Named moves, each a turn or a mirror, and the order they were made in; the first pair answered
H (before |-> after):
[ 14   0  -7   8  11  -5  -6   0 -24  -2] |-> [  2   4   0  14  15  -1  -9  -8 -11 -14]
[  1 -15  13 -21 -14  10  11   8 -12  19] |-> [-17 -12  28  -6  -7  15   0 -10   8 -10]
[-10  11  -3   6  10  -3  -8   6  34  -5] |-> [  9   6 -21  -7  -1  -9   1  25  10  17]
M (before |-> after):
[ -1  -8  12   5 -11  13  -9  -1 -12  -2] |-> [  2  -8   3   3 -14  11  -6   8  -3   5]
[ 15   8 -11 -11   2  -4   2   8 -15  20] |-> [  8  13  -5  -6  10  -5   4  -6 -25   9]
[-11  -9   6   4  -9   5   3  -5  26 -11] |-> [-10  -7  10   2  -8   1   0 -11  22 -18]
[ -1  -2 -17 -16 -25   1  12  33  21  16] |-> [-25  12  -6   7   0  -4   9 -27 -30 -32]
E (before |-> after):
[-13   2   0   4   6  -1  -6  -8   7 -14] |-> [ -3   9 -14   7  11 -10  -8  -1   6  -8]
[  6  -2   5 -19 -20   3   1  -5 -17  12] |-> [ -4   1  13 -13 -15   9  -1 -18 -16   1]
[ -7  13  19  -4   2 -27 -14   0 -24   0] |-> [ -3  12  14   0   0 -29 -13   5 -27   3]
Then:
Between the rows of a pair lie 2 to 3 moves.
[ -2  21 -13  25  22 -23  -6 -28 -32 -26] |-> [ 18   9 -34   2   8 -19  -5  30  44  13] -> E H M
[ 36  12 -16  -8  -1  -9   5  35   9  19] |-> [  6  27  -1  16  18  -7 -12 -10  19 -34] -> H E M
[-12   4   6   2 -12  -5   0 -29 -41 -17] |-> [  2 -16   4 -21 -42   8   4  17   5  25] -> E M E
[-13  -9  23   3 -10  12  13 -14 -33   2] |-> [  8  -7   1  -7 -14   4  11  28 -15  33] -> E H M
[-34  -1  19  17  -1  26  -4 -33  -5 -22] |-> [ -5 -19  10  -9 -30  26  11   6 -25  34] -> H E M
[30  2 -5 14 -7 -8  4 15 -7 25] |-> [ 28   7 -13  16   5 -11  -2  17   8  13] -> H E H
[ 25   1 -32  -1   1  -8  -8  28  22  16] |-> [ 22   6 -36  11  14 -20  -6  -1 -26   1] -> M E
